128 stands for zero in the data rows.
Here is a table of points, one per row:
[179 153 185 129 189 133 143 133 142 145 107 142  93 138 117 154 157 166
 111 122  91 162 187 168 108  73 115 159 112 108 103 101 107  73 127 120
 136 139 125 162 147  79 171  93  74 125 153 140 179  84 103  94 147 118
 132 141 164 150  67 139 167 183  98 138 150]
[156  63 130 100 171 178 134 120 115 141 171 166 120  67 169 161 139 126
 126 138 231 107 125 108  91 109 163 142  97 160 115 102 123 114  95  96
 120 156 119 170 100 117 144 147  64  90  79 103  82 114 128 143 115 159
 161 116 152 118 174 114 122 104 146  72 148]
[167 102 128  99  91 134  97 149 146 115 126 157 118 112 133 140  84  95
 140 159 136 178 100 152 147 147 130 159 117 119 115 128 110  82 132 148
 108 130 135 186 135  71 161  88 176  80 130 113 172 139 133  77  97 156
  97 167  93  76 187 149 119  75 202 138 181]
[169  61  52 170 161  63 140 183 148  74 121  95 117 161 150 117 151  90
 120 147  98 126 144 116 138 142 158 172 182 157 128 153 162 156 157 124
  95 170 138 126 180 134 164 173 113 135 120 139 140  56 178 127 100 153
 103  92 158  83 140 107 139 167 135 114  90]
[118 118 143 111 115  85 136 152 164 111 108 161  78  76 121 106 171 132
  80 160  95 152 141  68 119  79 132 114 119 107 173 196  99 171  99  96
 151 138  93 123 142 111  89 144 197 132 157 139  77 117  89  83 131 191
 153  83 131 142 102 137  90  96 118 122 156]
[130 139 125 144 137 151  85 155  97 103  92 112 100  72 112 100 138 135
 163  70 110 121 116 138  16 104  81 108 177 123 164 125  93 130 129 106
 109 125 159  78 187 109  97 142 133 113 115  74 140 118 174 122  61 125
 141 140 112 155 119 150  49 145 146 110 132]
[134 181  91 156 110 132 186 102 107  88 153 179 141  99 135  77  75 104
 126 122 161 128 118 101  75 120 155 124 103 139 154 143 167 117 134  84
 114  91 186 142  90 137 123  91 156 150  75 127 177 130 153  79 137 153
 117  75 171 122 163 185 211 151  81 138 155]
[121 156 120 102 173 100 106 192  34 153 149 113 179 130 134 139 126 142
 144 152 136  91  95 107 169  95 129 133  64  81 163 162 168  89 100 188
  76 119 113  95 117 131 117 128 113  88 123 210 129 111 149  65 124 104
 162 117 113 160 125 162 102 139 154 135  79]
[114 175 116 147 123 142  90 102 104 135 205  77 142 152 140 167 108 162
  60 124 129 150  89 130 159 132 122  94 162  97 150 145 109 158 134  91
 114 136 139 204 166 146 123  76 128 125 144 112 178 122 112 164 155 152
  73 106 174 167 131 125  75 107 128  64  90]
[134  88 106 118 131 150 144 120  62 100  87 122 155 165 102 102 142  98
 105 122 152 146  70  87  99 164 126 104 127 105  75 156 129 128  76 168
 107 172 121 136 155  99 128  77 105 176 128 142 124 116  97 185 122 164
 122 166  93 163 113  95 139 121  68 187 172]
[117 114  97 123 144 130 104  98 135 122 126 171 165 159 117 118 119 145
 134 180 181 142  95 217 137 121 107  53 120 154 168 106  86 113 143 111
 108 154 123  90 156 155 132 174 172 138 119 164 161 108 176 131 164 118
 172 122 135  92  23  91 155  85 135 110 174]
[157 183  38 112 177 133  73 133 200 128 149 130 144  76 110 142 110 116
 134 127 169 138 148 120 133 161 158  87 145  97  84 133 161 163 129 163
 116  74 106  87 124 147 152 121  82 122 167 124 111 133  85  96 153 113
 113 112  34 122  97 156 120 165 110  97 146]
[ 97 168 137 207 105 112 101  96 118  74 133 124 108 183 127 132 131 155
 104  91 177 104 167 105 143 128 182 118 146 120  84 122 141 144 135 110
 141 160  99  97 111  96 123  83 128  77 115 105 104 111 136  66 104  57
 137 154 151 131 125  72 128  57 136 151 123]
[113 122 134 111 106 138 183 116 107 184 124  94 104 170 135 124 182 111
  61 189 187 155 134 134  97 116 162  97 159 138 170 152 143  75 172 146
 100 110 135  77  88 117  87 124  94 119 210 101 128 162 126 144 142  80
  61 124 162  84 144 155  77 153 149 145 134]
[173 121 119 149  68 185 120 137 160 157 148 102 191 175 127  64 116  76
 109 141 110 137 128  93 141  99  68 165 134 116 148 172  88 134 139  85
 107 105 103 140 118 130 159 144 112  98  92  85  72 132 131 102 152 101
 168 169 130 140 112  93 140 195 132 123 125]
[157 168 163  68  96 134 115 125 166  60 121 163 127 145  83 120 168 135
 107 136 110 111  83 102  94 164 143 117  85 186 164  61 115 177  72 140
  96 123  69 147 157 167 167 137 109 164 127 152 140 147 141 134 123  61
 106 122 174 117 116 158 143 122 194 143 100]
[ 89 137 182 133 117 100 143 108 122 169 124 133 106 117  78 100  79 168
 129 146 144 134  90 135 164  92 109 128 203 168 119 153 132 100 102 141
 166 106  81 161 172 136 120 143  58 146  66  98 140 134 115 120 101 135
 129  64  65  59 125 122 138 116 112 178  70]
[ 77 105 115 114  72 155 139 102  99  80 177  76  87 139 114 136 134 120
 143 149 114 125 148 124 147 116 119 151 121 133 128  68 118 110  97 157
 158 162 158  65 180  77 130 115 158 172 121 103  70 156 112  85 116 173
 135 110 116 120  82 181 139 175 135  54 115]
[142 136 193 113 124 100 131  60 114 136 139 111 123 115 140 162 130  31
 191 150  76  91 131 102  62 128 176 131  98 104 161 158 160 111 148 127
 160  99 153 170 127 120 164 112 149 116 127 136 107 138 192 153 153  97
  86 113  73 112  74  59 121 105  79  89 108]
[125 120 132 202 122 142  83 114  81 148 131 133  74 102 195 128  90  90
 109 106  66 174 140 131 153 193 153 134 146 146 137 116 106 123 103 129
 139 121  81 143  77 138  83 130 108 157 156 187 120 144 154 164  83 103
 187 105 126 118 111 147 143 165 147 128 168]
[146 145 148 138 107 173 116 147 131 150 134 153  97 134 141 161 136 104
 104 149 106 145 125 118 126 146  72 124 109 104 149 112  70 194 171 171
 158 129 156  50  58 135 150 148 110 126  65 153 140  68 110 116  94 160
  79 152 134  90 150 109 138 105  74 137  76]
[135 125 106 146 116 148 233 145  97 170  85 133 103 101 109 127 132 135
 129 134  98  83 123 207 169 136 119 165 100 166 119 123 136 163 119  83
 102 103  95 114  95 144 186 103 119 136 186  87 155 132 133 111  86 140
 117 130  98 203 103 105 133  86 127  94 119]
[167 125 165 177 172 148 185  88 124  93 133  58 151  85  82 114 147 148
 167 103 111 116 103  88 169 153 168  96 136 124 166 113  98 131 216 162
 107 136 118 133 147 131  76 144 122  87 144 127 154 143  62 128 139 148
 166 152 133 113 154 113 176 102 153 121 124]
[ 70  92 126 157 159 118 133  80 129  97 129 139 104  95 131  93 114 156
 158 198  82 149  89 125 130 120  91 108 100  85  49  89 168 169  98 128
 104 135 149 154  92 118 109 185 105 107 144 106 136 164 152 119 179 137
 102 162 157 134 134  94  95 164 138 179 114]
[ 84 128 117 150 130 136 156 121 141 155 184 156 108 146 151  77 162 115
 106  96 111  55 164 141 131 150 139 111 145 133 148 117  48 101 129 147
 133 117 171 164 163 154 193 184 146 144 121 174 105 103 116  92 157 123
 110 164  87 151 192 119  89 146 112 165 148]
[121 129 149 121 133 103 158 127 174 141  73 130 133 148 104 103  42 175
 130  65 156 116  95 122 145 156 173 149 107  25 152  99 119  85  88 153
 137 164 126 115  90 156 139 159 150 131 148  86  94  98 155 170 117 166
  93 123 155 126 118 107 113 168 133 131 133]
[169 147 107  86  78 105 157 133 127 136 144 100 107 146 159 143  71 103
 134 124  98 100 120 152  96 129  99 161 149 109  80 114 154 136 172 152
 181 140 149 144 135 169  66 165  81 139 117 145  97  88 103 134 150 107
 156 108 158 174 105 171 115  59 168 150 186]
[ 77  96 182  90 117 158 164 166 170 141 129  96 185 121 217 149 147 143
 137  74 146 166 102 147 116 133 119  96 143 105  72 136 120 135  91  89
 132  67 155 134 180 137  81 137 134 137 192 141 104 112 144  94  90 115
 128 121 125  95 135 126 207 106 114 146  70]
[168 147 140 142 104  44  87  79  81 119  74 117 121 164 193 127 194 122
 156  86 169 104 135 117 151  99  68  89 119 101  93 134 101 130 148 141
 137 118 102 122 110 139 178 141 137 136 157  83 150 166 116 150 158 156
 144  91 128 116 182 144 164 124 159 104 133]
[146 117 192 103 124  88  75 140  83  96 168 162 150  62  74 124 150  88
 110  94 133 143 147 200 183 159 104 181 146 128 114 140 171 108 146 100
 118 133 164 100 136 181 104 136 147 138 131 136  93 162  84 135 102 102
 102 105 171 137 141  79 129 156 102 135 172]
[153 129 146 143 128 159 116 125 123 181 152 162 158 150 132  93 117 150
 124  67 154 106 219 116 125 128 120 169  65 162  92 150 152 182 139 169
  97 146 108 149 148  65  62 170 165 149 122 126 170 155 147 157 141 150
  70 132 108  91 107 137 121 104 157 104 131]
[ 96 136 114 146 125 155 125 148 163 124 100 164 179 116 149 147 161 103
 151  71  90 162  78  93 205  69 147 118 129 146 155  98 194 104 127 130
 140 144 175 123  93  81 142 140 106 216 120  84 150 102 113 159 159 103
 148 146 126 123 130 127  72  94 122 138 145]
[ 43 150 126  90 183 140  94 146 120 161 148  95 148 162  90  95 145 156
 119 112  61 138 139 147  83 149 116 106 112 166 121 156 192 120 159 102
 191 113  91 119 100 152 168  90 124 122 118 116  80 108 150 152 132 208
 133 167 145  97 149 137 170 109 190 141 159]
[142 105 172 140 148 131 104 134 164 123  77 184 195 147 120 149 122 155
  92 166 143  94 102 130 138 128 140 138 192 148 114 100 113 146 200  92
 150 175 156 115 106 105 114  91 129 127 128 187  85 185 186 140 157 149
 119 112  61 198 137 196 128 149 135 141  89]
[ 72  98 173  97 175 111 144 161 152 117  79 100  75 147 129 143  95  80
 143 131 169 119 204 133 169 167 101 146 102 144 171 154 109 182  98 109
 118 134 175 139 132 172 125  70  96 109 111  90 180 136 121 140 178 112
 178 173 126 134 107 176 121 128 110 138 129]
[105 148  80 146 108 124 158 144 166 117  98 171 154 141 134 169 171 141
 171 155  97 103 159 157 143 125 108 130 149  96 138 142 134 109 114 176
 157  98  98 166 151 151  74 111 101 100  91 155 110 207 146 156  66 134
 122 163 194 120 144 134 123 125  74  84 179]
[161 138 145 125  91 167 100 167 127  78 140 124 113 135 140  83  90 170
 169 178 173 138 166 128  89  57 169 149 170 163 118 120 169 125 117 153
 158 103 132 141  94 185 167 130 193 149 183 172 158 128  78 196 117 140
 178 189 133 134 144 106 112 131 115 119  66]
[101  96  65 103 144 150 111 133 115 163 116 126 147 155  93 217 140 171
 133 150  84 129 185  74  95 161 130 150 181  98 120  91 112  93 109 104
  62  95 142 120  92 132 138 153 208 106  79 107 152 141  70 163 141  85
 148  50 107 146 120 109 160 104 148 161 120]
[134  83  66 122 107  41 126 150 147 119 156  63 174  82 102 147  89 195
 132 124 130 154 146 137 109 132 113 100  33 154 127 144  91 111 149 108
 160 133 105 112 101  89 142 115 122 141 127 160 129 139 121 149 122  49
 123 124  99 133 167 152  96 142  78 137 111]
[164 175  93  89 137 125 126  89 163 213 112 127  47 128 133 171 147 112
 155 112 137 127  70 146 157 141 135 144 116 205 121 136 153 126 105 119
 155 149 118 105 170 109  74 106 197  96 111 133 129 111 131 126 154 123
 148 158 151 175 171  86 143 192 106 157  99]
There is one direction along which these points spread out most. Where along it does each point below lie, from 0 to 99? The average is 50, and the first point in the table lies past the average. One standard deviation of the points above along it is 16.
[146 145 148 138 107 173 116 147 131 150 134 153  97 134 141 161 136 104
 104 149 106 145 125 118 126 146  72 124 109 104 149 112  70 194 171 171
 158 129 156  50  58 135 150 148 110 126  65 153 140  68 110 116  94 160
  79 152 134  90 150 109 138 105  74 137  76] --> 61
[ 89 137 182 133 117 100 143 108 122 169 124 133 106 117  78 100  79 168
 129 146 144 134  90 135 164  92 109 128 203 168 119 153 132 100 102 141
 166 106  81 161 172 136 120 143  58 146  66  98 140 134 115 120 101 135
 129  64  65  59 125 122 138 116 112 178  70] --> 53
[146 117 192 103 124  88  75 140  83  96 168 162 150  62  74 124 150  88
 110  94 133 143 147 200 183 159 104 181 146 128 114 140 171 108 146 100
 118 133 164 100 136 181 104 136 147 138 131 136  93 162  84 135 102 102
 102 105 171 137 141  79 129 156 102 135 172] --> 61
[ 43 150 126  90 183 140  94 146 120 161 148  95 148 162  90  95 145 156
 119 112  61 138 139 147  83 149 116 106 112 166 121 156 192 120 159 102
 191 113  91 119 100 152 168  90 124 122 118 116  80 108 150 152 132 208
 133 167 145  97 149 137 170 109 190 141 159] --> 59
[113 122 134 111 106 138 183 116 107 184 124  94 104 170 135 124 182 111
  61 189 187 155 134 134  97 116 162  97 159 138 170 152 143  75 172 146
 100 110 135  77  88 117  87 124  94 119 210 101 128 162 126 144 142  80
  61 124 162  84 144 155  77 153 149 145 134] --> 35
[ 97 168 137 207 105 112 101  96 118  74 133 124 108 183 127 132 131 155
 104  91 177 104 167 105 143 128 182 118 146 120  84 122 141 144 135 110
 141 160  99  97 111  96 123  83 128  77 115 105 104 111 136  66 104  57
 137 154 151 131 125  72 128  57 136 151 123] --> 48
[117 114  97 123 144 130 104  98 135 122 126 171 165 159 117 118 119 145
 134 180 181 142  95 217 137 121 107  53 120 154 168 106  86 113 143 111
 108 154 123  90 156 155 132 174 172 138 119 164 161 108 176 131 164 118
 172 122 135  92  23  91 155  85 135 110 174] --> 37
[130 139 125 144 137 151  85 155  97 103  92 112 100  72 112 100 138 135
 163  70 110 121 116 138  16 104  81 108 177 123 164 125  93 130 129 106
 109 125 159  78 187 109  97 142 133 113 115  74 140 118 174 122  61 125
 141 140 112 155 119 150  49 145 146 110 132] --> 62
[114 175 116 147 123 142  90 102 104 135 205  77 142 152 140 167 108 162
  60 124 129 150  89 130 159 132 122  94 162  97 150 145 109 158 134  91
 114 136 139 204 166 146 123  76 128 125 144 112 178 122 112 164 155 152
  73 106 174 167 131 125  75 107 128  64  90] --> 42
[125 120 132 202 122 142  83 114  81 148 131 133  74 102 195 128  90  90
 109 106  66 174 140 131 153 193 153 134 146 146 137 116 106 123 103 129
 139 121  81 143  77 138  83 130 108 157 156 187 120 144 154 164  83 103
 187 105 126 118 111 147 143 165 147 128 168] --> 61
[121 156 120 102 173 100 106 192  34 153 149 113 179 130 134 139 126 142
 144 152 136  91  95 107 169  95 129 133  64  81 163 162 168  89 100 188
  76 119 113  95 117 131 117 128 113  88 123 210 129 111 149  65 124 104
 162 117 113 160 125 162 102 139 154 135  79] --> 7
[118 118 143 111 115  85 136 152 164 111 108 161  78  76 121 106 171 132
  80 160  95 152 141  68 119  79 132 114 119 107 173 196  99 171  99  96
 151 138  93 123 142 111  89 144 197 132 157 139  77 117  89  83 131 191
 153  83 131 142 102 137  90  96 118 122 156] --> 62
[142 105 172 140 148 131 104 134 164 123  77 184 195 147 120 149 122 155
  92 166 143  94 102 130 138 128 140 138 192 148 114 100 113 146 200  92
 150 175 156 115 106 105 114  91 129 127 128 187  85 185 186 140 157 149
 119 112  61 198 137 196 128 149 135 141  89] --> 27
[ 77  96 182  90 117 158 164 166 170 141 129  96 185 121 217 149 147 143
 137  74 146 166 102 147 116 133 119  96 143 105  72 136 120 135  91  89
 132  67 155 134 180 137  81 137 134 137 192 141 104 112 144  94  90 115
 128 121 125  95 135 126 207 106 114 146  70] --> 55
